(in the rows, 128 means zero)
X: 4 groups of rows, each row roughly a mix of its group's hidden directions:
X (156 x 11):
[[131 128  86 172 119 101 122 141 145  97  94]
 [133 157  98 102 123 138  85 124 115 160 167]
 [132 139 102 138 193 117 129 107 138 162 141]
 [150 178 123 119 171 141 140  94 142 105 122]
 [105 106 120 112 131 154 169 139  84 149  98]
 [123 102 124 136 137 110 159 168 129  80  95]
 [155 165 146 105 143 122 165 121 117 137 176]
 [122 175 156 149 102 108 155  96 128 106 148]
 [143 132 158 104 126 166  81  96 146 124 146]
 [107  84 115 124 129 135 165  90  91 144 140]
 [137 146 141 126 175 159 143 144 112 110  80]
 [ 97 134  94 111 145 148 156 135  86 161 108]
 [158 155 126 150 166 112 157 144 142 115  84]
 [141 134 163 153 112 174 119 135 147  86 106]
 [167 129 144  82 122 144  87 105 110 115 144]
 [159 165 169 114 126 136 107 149 157 100 109]
 [110 116  98 122 186 125 150 124 134 170 121]
 [117 120 156 152 137 140 121 115  95 161  73]
 [178 117 135 131 117 170 121 161 119 160 107]
 [184 125 161 162 154 123 110 135 137 104 129]
 [108  97 149 136 111 103 165 122 146  98  86]
 [140 131  79 123 144 119 147 131 102 183 138]
 [127 109 120 117 200 121 132 132 115 104 153]
 [115  92 138 132 153 151 155  98 117  80 108]
 [ 98 112 117 128 125  99 112 107 119 138 192]
 [154 132 138 166 189 104 123 117 124 111 139]
 [ 94 126 107 103 113 161 158 135  82 146 111]
 [143  83 172 106 130 155 132 130 101 156 115]
 [ 96 119 103  85  88 158 135 144 139 148 112]
 [138 120 121  84 118 189 110 105 136 117 142]
 [108 160 108 111 140 143 130 172 176 109 130]
 [159 156 172  98 120 124 131 128 134 103  84]
 [160 135 174 115 118 165 109 132 158  97 140]
 [ 95 125 117 139 170 129 155 141 122 184 119]
 [128 121 182  89 104 116 130 141 113 108  95]
 [126 165 121 116  84 125  89 134 132  89 151]
 [118 123 162 126  98 115 143  76  87 143 132]
 [148 119 124 167 138 162 142 176 142 128  93]
 [154 172 122 127 147 101 172 136 111 112 156]
 [128 147 121  93 111 110 105 167  86  98 142]
 [133 140 118 175 172 149 138 106 157 120 157]
 [119 117 133 145 143 175 145 102 124  77 104]
 [146 154 102 115 128 133 140 141  90 172  88]
 [131 103 122 116 127 114 170 108  85 170 110]
 [119 120 111 131 202 139 119 135  97 129 119]
 [126 174 125 125 113 136 110  91 130 171 162]
 [150 142 149 166 101  90 107 147 163 110 122]
 [123 158  95 112 134 156 133 162 169  93 126]
 [149 111 161 151  80 105 126 104 131 166 118]
 [122 120 159  98 114  81  85 138 136 154 133]
 [147 159  92 129 145  87 167 103 141 144 130]
 [166 150 153 123 111 179 160 107 117 134 124]
 [101  92 126 160 112 141  94 127 145 120  81]
 [166 157 141 131 117 191 138 132 126 116 110]
 [135 129 156  98 107 176  96 110 137 108 157]
 [135 149  69 147 162  95 138 128 145 128 116]
 [154 152 140 110 111 165 131 161 107 117  82]
 [126 186  90 141 147  98 156 131 123 136 129]
 [124 136 172  84  99 119 153 103 115 135 157]
 [124 141  89 105 170 134 115 111 125 158  85]
 [140 100 146 122  82  95 149 144 124 117 170]
 [101 155  93 136 132 124  98  89 158 161 131]
 [144 122  72 121 134 118 133 154 170 134 160]
 [142 124  93 129 126 136 147 123  92 191 123]
 [137 107 151 107 154 138 144 166 130  80 157]
 [121  93 139 129 154 152 165 100  99 147  94]
 [ 97 130 104 150 123 108 151 166 155 160  97]
 [130  97 124 124  79  95 128 132 129 122 179]
 [142 119 123 156 195 113 143 119 144 155 137]
 [103  98 185 150 120 160 120 119 126 120 103]
 [147 158 118  91 135 123  81 171 144 128 126]
 [114 108 109 132 187 111 152 120 140 167 118]
 [112 132 109  77 114 126 128 156  76 142 123]
 [125 180 101 151 169 130 117 108 130 149 152]
 [139 114 133 151 102 118 132 161 130  62 120]
 [113  99 155 149 124 151 109 163 114  80 110]
 [139 114  78 127 188 127 134 142 126 152 129]
 [114 155 135 149  99 134 112 102 171 122 174]
 [126 116 101 147  69 125 135 117 155 165 138]
 [101 130  85 164 146  83 144 124 134 147 143]
 [111 133  84 133 134  98 131 132  96 176 105]
 [146 135 147 160 174 108 131 106  93 102 149]
 [ 91 131 123 126 182 122 158 150 122 163 138]
 [106 133 122 134  89 187 152 140 108 105 127]
 [ 92  97 149 124  86 143  96 108 136 141 100]
 [108  80 120 123 124 120 132 163 140  94  87]
 [154 140 156 137  97 141 103 121 128  74 156]
 [104 160 106 151  95 182 140 120 133 112 140]
 [ 92 145 172 109  96 124 130  95 100 111 136]
 [124 111 119 127 159  92 123 114 177 167 109]
 [132 162 134 169  78 109 128 123 141 157 109]
 [155 137 135 127  99 185 162 125 100 138 119]
 [140 123 116 159 109 155 159 177 161 135 112]
 [131 151 101  99 116 135  94 109 120 180 153]
 [124 105 140 140  71 105 133 138 138 124 176]
 [118 164 112 105 144 134 118 110 100 186 138]
 [122 117 153 141 145 134  98 107  88 145  76]
 [163 122 157 112 139  93 127 125  78 158 129]
 [129 136 106  89 129 185 103 108 132 105 146]
 [121 147 154 107 145 129 103  77  93 119 101]
 [108 152  79 163 141 107 165 116 118 145 130]
 [131 154 116 142 132 112  77 174 159 124 116]
 [161 114 156 118 147 107 142 133  72 155 134]
 [103 135 105 122 182 130 139 174 150 139 138]
 [142 116 148 124 118 170 121 162 120  94  82]
 [102 123 163 113  97 108 139  92  89 123 154]
 [155 163 127 172 173 135 125 126 105 113 150]
 [139 154 127  93  99 125 106 142  70 116 137]
 [138 111 126 122 197 140 135  91 117 133 143]
 [118 136  81 116 184 138 126  98 111 141 134]
 [165 109 158 110 146  92 130 150  85 139 137]
 [140 150  79 119 165 103 145 112 146 163 132]
 [104 158 116 128 140 120 121  77 126 179 122]
 [108 136 121 159 137  77 143 104 155 135 166]
 [157 154 148 108 126 188 115 121 138  98 127]
 [ 79 135  81 139 129  91 129 114 110 148 140]
 [122  95  93 148 120 113 135 157 100 175 115]
 [101 122 117 140 173 130 165 139 118 178 125]
 [129 135 163  92 115 115 118  94  87  93 120]
 [ 95 130 109 137 136  67 147 109 131 142 158]
 [123 129 103 127 197 142 127 166 125 117 127]
 [110 146 147 165 121 128 123  69 132 156 108]
 [114 106 134 160  89 124 112 141 141  76 102]
 [113 120  67 137 160 119 109 135 147 146  98]
 [127 156  98 108 132 128 114 106 110 191 133]
 [104 113  88 150 100 127 128 113 142 156 176]
 [125 170 103  79 128 133  95 148 106 136 111]
 [117 120 167 144 148 127  95  99  83 136 101]
 [148 138 122  99 117 130 129  93 140 189 151]
 [124 142 118  85 174 120 112  98  97 103 135]
 [159 123 148 107 156  79  98 108 101 134 122]
 [159 147  78 124 159 108 132 163 109 114 141]
 [174 130 103 140 130 135 177 134 156 158 118]
 [149 134 151 151 160  74 129 114  91 136 136]
 [ 90 119  99 141 155 132 158  96 118  86 127]
 [104  89  99 147 136 143 157 126  90 121  93]
 [145  84 163 138 133  91 148 138 149 160 112]
 [137 117 155 135  55 114 125 142 149 128 123]
 [176 144 123 117  95 141 145 132 159 121  84]
 [130 105 152 137 138 133 162 133  66 121 101]
 [137 170 133 131 134 149  98 100 111 164 168]
 [115 164 128 154 141 114 132  69 122 161 118]
 [137  99 144 113 124 156 183  97  96 128 131]
 [151 123 141 162 190  98 132 130 116 112 138]
 [148 180 139 137 128 133 124  94 109 153 169]
 [ 97  83 100 131 128 131 150  96  94 148 145]
 [161 174 135 131 130 138 134 107 114 165 170]
 [125 165  76 162 128 101 120 127 155 107 129]
 [172 133 148 134 138 191 129 122 142 108 119]
 [161 147 141 164 172 103 109 104 126 113 151]
 [124 112 157 125 121 122 188 134  87 148 116]
 [133  95 166  91 114 140  79 141 138 115 137]
 [ 83 116 103 149 136  89 125  98 135 133 164]
 [105 127  72 125 155 125  99 127 136 163 103]
 [132 122 160 137  67 119 152 101 119 153 115]
 [134 141 135 119 145  84 107 149  82  90 141]]

the one row of each list that fits no group (the others fit one group, some only roughly):
- j205: [148 126 146 154  74 126 144 137 160 149  95]
- j971: [129 113 132 141 169 165 166 130  83 140 122]
- j603: [ 80 139  70 147 129 120 149 121 109 125 135]
- j655: [120  84 134 111 145 131 140 109 135 176  88]
- j317: [105 118 153 172 131 124 134 125 137  76  94]
- j638: [112 116 126 112 115 137 140 179  95  80 139]
- j481: [141 120 134 158 103 109  88  99 149 131 174]
- j475: [165 106 115 112 173 121 162 146 105 150 111]
- j975: [ 93 163  93 121 176 115 109 115 111 137 119]
- j101: [166 123 149 140  88 115 104 138 170 135  99]
- j936: [120 132 131 161 134  84  94  78 118 144 136]
 -> j936
- j858: [119 119 150 140  98 127  68 117 118  87 128]
- j796: [114 156 132 152  79 120  99 107 162 100 127]
- j520: [134  93 148 122 138 135 171 160  83 144 117]
- j642: [122  97 158 121 121 112 169 138  75 122 145]
- j602: [107 104  85 176 140 154 144 113 124 119 153]
- j505: [ 75 124  82 143 141 116 155 111 113 110 138]
- j545: [138 154 131 109 169 161 127 144  84 151 104]
- j242: [108 140 148 137  73 108 132 162 103  98 122]
- j736: [127 143 130 127  76 101  93 133 163  99 141]
- j773: [ 91 111  85 161 129 116 159 100 117 127 152]
- j131: [114 104 117 101 172 155 141 114  85 110 147]
- j359: [152 129 149 142  70 126 133 122 150 158  95]
- j428: [131 106 119 167 114 129 124 164 119  77  98]
- j151: [ 80 152  82 138 130  97 138 137 108 113 110]
 -> j545
- j587: [159 141 188 128 114 139 109 146 161 111 123]
- j471: [ 90 157  77 142 139 119 156 122  99 116 120]
- j991: [120 128 146 140 136  62 171 113 133 122 124]
- j524: [114 101 150 111 144 115 157 147  73 122 156]
- j510: [137  91 148 162 119 102 116 127 116 183 130]
- j784: [134  97 123 126  82 152 111 123 148 166 164]
- j478: [135 109 104 155 151 117 129 168 108  79 108]
- j467: [ 98 108 125 144  98 136 139  96 180 120 100]
- j493: [111 106 105 130 136 138 135 103 179 173 108]
- j957: [124 109 103 102 176 151 136 106 150 168 133]
- j312: [150 127 159 150 111 185 115 104 151 121 149]
- j940: [ 94 139 125  96 151 109  95 102 106 101 159]
 -> j784
